90,77,154,90
232,172,140,232
58,137,157,58
--> 157

9,6,6,6,6,6,2
0,3,3,3,3,3,2
1,5,4,4,5,5,8
--> 4

6259,8539,9028,2850
7663,7384,5836,3583
3887,8226,6904,4530
--> 6904

35,5,-2,17,15
-7,11,-8,47,1
-33,-2,-47,-23,-16
--> -47

47,49,36,18,39,31,44
62,76,32,34,49,52,76
54,17,30,32,32,51,23
--> 30

18,123,115,228
14,101,227,77
119,161,20,181
--> 20

981,601,-121,-180,-49,-3,679
-396,-142,33,-153,359,363,-543
463,339,-21,-51,73,128,351
--> -21
---
[859, 840, 116, 542] | 542

array([[ 401, -277,  191, -164,  637,  130],
       [-573,   92,  446,  133,  -39,   64],
       [-170,  -95, -415, -591,  103, -140]]) | 401

array([[ 685,  237,  569,  565],
       [ 309,  678, -697,  -59]]) | 569

array([[  13,  641, -122,   48,  628,  351, -523],
       [ -76,  685, -167,  -36,  670,  316, -542],
       [-141, -764,   41, -125, -712,  -48,  443]]) | 641

array([[-542, -452,  290, -782,  717],
       [ 324,  409,  151,  -19, -153]]) | 324

[-38, 618, 671, 649] | 618

[-745, -127, -120, -142, -768, -796, -176] | -142

array([[-462,  719, -741,  427,  500,  758],
       [-564,  -30,  280, -594,  256, -436]]) | 500

array([[ 400, -421, -239,  707],
       [-263,  318,  138, -644],
       [ 177,  -68,  -14,  448]]) | 400
---
835	-434	-166	-121	234
-590	380	100	-612	-617
-602	-293	-443	-611	-829
| -612

330	-172	-101	-279	693	-38 | -101

617	-586	717	-354	535	-209
690	-723	823	-464	619	-508
-784	727	-752	178	-705	448
| -723

-13	377	39	703	446	12
8	4	13	-197	-131	-12
| -13

67	33	-514	-371
155	-108	-42	238
655	77	154	196
| -108

43	19	-533	285	776	610	-314 | 19

-679	-21	862	572	-49	-318
428	104	-263	-266	-98	250
-610	-209	-450	467	140	-811
| -610
---
87.398	-75.959	73.231	6.444	-13.915	-55.159	22.076
44.245	54.425	-132.644	154.151	64.519	-92.220	231.425
yields -55.159

-1.6	1.2	-0.7	0.8	-0.3	-0.9	1.9
-0.4	0.3	1.4	-0.2	-0.3	1.2	-0.8
-0.5	0.2	0.5	0.1	1.1	-0.1	1.8
yields 1.2

1.97	-1.43	-1.13	0.24	-1.25	-0.76	-1.19
-1.86	-0.72	-0.75	-1.63	-1.41	-0.74	-1.00
-1.84	-1.03	-0.37	-2.16	-1.29	-1.81	-1.08
yields -0.74

1.190	-155.847	-57.881	8.821	-7.426	-42.418	74.975
18.718	221.095	-96.898	-63.738	-68.861	25.554	-148.133
yields -42.418

-8.8	14.4	18.5	-9.2	15.8	14.9
-8.5	-5.2	24.1	-14.2	24.1	17.7
19.4	14.2	2.3	23.8	21.3	-5.2
yields 24.1

0.217	-0.075	1.131	-1.232
-0.092	-0.169	1.678	-1.909
yields 1.131

-0.13	0.14	0.23	0.12	-0.02
0.21	0.14	0.17	0.12	-0.21
-0.04	0.14	0.23	0.00	0.08
yields 0.12
---
 242  -331   282  -801
  23   187    61  -313
value -331

-671  -515   231  -304  -157
-319   358   263   261  -613
-375  -651   193   -70   124
value 263

 461   402   822   -24
-250  -318  -333   495
  84    21   102   520
value -318

 424   297   417  -348  -519  -300
   6   107   141   -26     9   -76
 463   385   681  -461  -427  -450
value -26

-688   -99   284    56   179   168   -79
 286    32   -72   162  -261  -170  -174
value 179

 489  -173  -149   139   537
 376  -517   629   594   701
-573  -162  -577   345   293
value 629
---
[[224, -323, -551, 501], [-736, 116, 57, -299], [-156, -354, -523, 262]]: -736
[[-343, -312, 120, -514, -233, -79], [-398, -312, -34, -457, -211, -79], [-398, -249, -34, -457, 651, -79]]: -398
[[420, -192, 642, 22, -337], [596, 45, 518, 22, -301], [-516, -192, 321, 22, -337]]: 596
[[-57, -34, 73, -423], [-99, 460, -123, -70], [693, 442, -94, -202]]: -99
[[-624, 425, 654, 136, -85, 417, -70], [392, -620, -610, 314, 412, -18, -435], [-477, 377, 467, -425, -159, 105, 257]]: 392
[[402, 577, 626, 603, -414], [433, 608, 621, 599, -333], [582, 554, 559, 490, 494]]: 433
[[143, -264, -147, 286, 378, 526, -452], [252, 720, 532, 329, 709, 518, -530], [-460, 251, 363, -33, -694, -825, -616]]: 252
---
[ 626, -131, -224,  157,  769,  790,  646] Answer: 646, 626

[  75,  160,  282, -730,  491, -749,  -42] Answer: -42, 75

array([[ 233,  480,  447,  436,  349,  444,  492],
       [-771,   35,   54, -579, -707,  122, -529]]) Answer: 492, -771

[-630,  124, -264, -378] Answer: -378, -630

array([[-153, -526, -801, -521],
       [ 816,  670, -768,  776]]) Answer: -521, 816

array([[ 596,  757,  655,  675],
       [-231, -218, -321, -193],
       [ 651,  807,  715,  733]]) Answer: 675, 651

[-663,  357, -302,  542,  295,   98] Answer: 98, -663

[ -90,  -65,  702,  392,  544, -658] Answer: -658, -90

[ -49,  203,   76, -808,  778, -208,  682] Answer: 682, -49
---
Q:
[[3 8 2 2]
 [4 4 8 8]
 [6 3 2 8]]
A: 2

Q:
[[ 28  28  57 133]
 [ 56  49 192 146]]
A: 192

Q: [297 156 808 388]
A: 808

Q: [-26  30 -38  23]
A: -38

Q:
[[773 527 582 590]
 [268 675 721 502]
 [492 158 637 657]]
A: 637

Q: [7 9 4 1]
A: 4

Q:
[[190 191 195 142]
 [  0 172 202 147]]
A: 202

Q: [73 26 81  3]
A: 81

Q: [30 19 75 35]
A: 75
---
[-436, -289, -285, -315,  631,  -41,   30] gives -41

[-338,  486, -538, -396, -618,  452] gives -338

[-90, 769, 506,  19] gives 19

[-439,  652, -105,  238, -126,   85,   63] gives 85

[ -82, -649,  281, -299] gives -299

[-365,  446, -156, -670, -193, -839] gives -193

array([[-714,  623,  577,  492, -709],
       [ 320, -861, -732, -593,  363],
       [ 619, -646, -461, -795,  582]]) gives 582

[ 472, -206, -522,  434,  621] gives 434
---
[[ 22.1  15.8  -4.4  -1.2  -4.6  -2.3]
 [ 22.7  16.0  -4.6  -1.1  -5.3  -2.1]
 [  2.1  21.6 -14.8  -0.1   2.6 -10.5]] | -1.2

[[ 0.19 -0.18  0.01  0.09  0.06]
 [ 0.19 -0.18  0.09  0.09  0.06]
 [ 0.19 -0.18  0.01  0.09  0.06]] | 0.01

[[ -92.0 -145.6  -78.5   -4.6 -210.0 -146.1]
 [  60.5 -210.0  141.1  -42.6  135.0  -64.7]
 [  63.5 -210.0  145.8  -32.6  143.2  -58.3]] | -4.6

[[-0.095  0.170  0.067  0.240 -0.143 -0.130 -0.197]
 [ 0.156 -0.101 -0.166 -0.070  0.066  0.007 -0.059]
 [ 0.100  0.040 -0.233 -0.148 -0.005 -0.128  0.162]] | -0.143

[[ 183.706 -121.312  -99.639  -43.854   36.008 -214.637  -86.925]
 [  45.675 -158.867   18.640   69.752  116.022 -230.172 -114.741]
 [ 120.831 -148.577  -41.715   18.314   75.561 -238.050 -103.559]] | 36.008

[[-173.57  -42.08   -5.54   36.63  -69.29  -34.33  -49.26]
 [ -91.70  -96.94 -114.44    5.06  -31.38 -180.52 -107.28]
 [-230.97  -16.44  160.91 -183.55  -86.93   -7.15  -76.98]] | -69.29
---
[  -7, -312,  619,  290, -469] -7
[-227,  157, -299,  573,  668] -227
[ 231,  654, -459,   11,  491] 231
[-357,  837, -147, -546,  280] -357
[ 498,  480,  240, -292,  630] 498
[ 326, -610,  553,  263,  -76] 326
---
[[ 79 104 132 102 158  71 122]
 [121 130 189 101 220  48 162]
 [177 168 207  57 219  47 114]] ans = 207

[[  83  586   61  287 -634]
 [  76  614  309  387 -577]
 [ 409 -527   34  400 -601]] ans = 34

[[ 663 -438  465 -564   56]
 [ 390   70 -327  -11 -347]
 [ 320  -66 -344 -221  353]] ans = -344

[[ 11  31  20  -2 -31 -13 -21]
 [  5 -30  -3  15  -4  -8  18]
 [-40   6  22  12 -17 -10   4]] ans = 22

[[ 400 -127   40 -383]
 [ 592  305  208  230]
 [-924 -951 -511 -545]] ans = -511

[[134 647 856 150]
 [859 816 200 307]
 [753 487 478 927]] ans = 478

[[67 89 24 32  6]
 [30 32 40 36 56]
 [57 41 67 68 56]] ans = 67

[[ 53  12  47 179 159 144 168]
 [185 147  43 133 251 144 121]
 [127 182 128  52 132  30 190]] ans = 128

[[ 22  42 -36 -32 -42  25]
 [ -6   9 -28   1 -15  10]
 [-33 -29  37  17  23 -40]] ans = 37

[[30 88 27 13]
 [15 41 11 17]
 [16  2 11 17]] ans = 11
---
[  56, -561,  853,  369, -605]
56

[-317,  377,  633, -802]
377

[-690, -600,  217,  -38,  -46]
-46

[ -86,  -64,  752, -467]
-64

[  -4,  159, -610,  376, -235, -479,  393]
-235

[ 314, -219, -839, -400,  369]
-219

array([[-327, -109, -121,   59],
       [-769, -290, -101,  107],
       [-743,   30, -472,  459]])
-472

array([[ 280, -781, -220,   54],
       [-163,  513,   79, -311],
       [ 242,  325, -108, -356]])
-311

[ 643,  666,  543, -588, -313]
543
---
array([[   9,  -38, -124,  709],
       [-321, -143,   86, -624],
       [-643,   48, -325,  -36]]) ==> -325

array([-388, -380, -655,  607,  685, -272,  353]) ==> -380

array([[  12, -603,  656, -356],
       [ 130,   12, -132,  152]]) ==> -132

array([-105,  249,  445,  -88, -320,  730]) ==> -88

array([-690, -537,  621,   60,  502, -499]) ==> -499

array([[  63,   86,  -81, -111],
       [ 626,  -19, -112,  -40]]) ==> -81
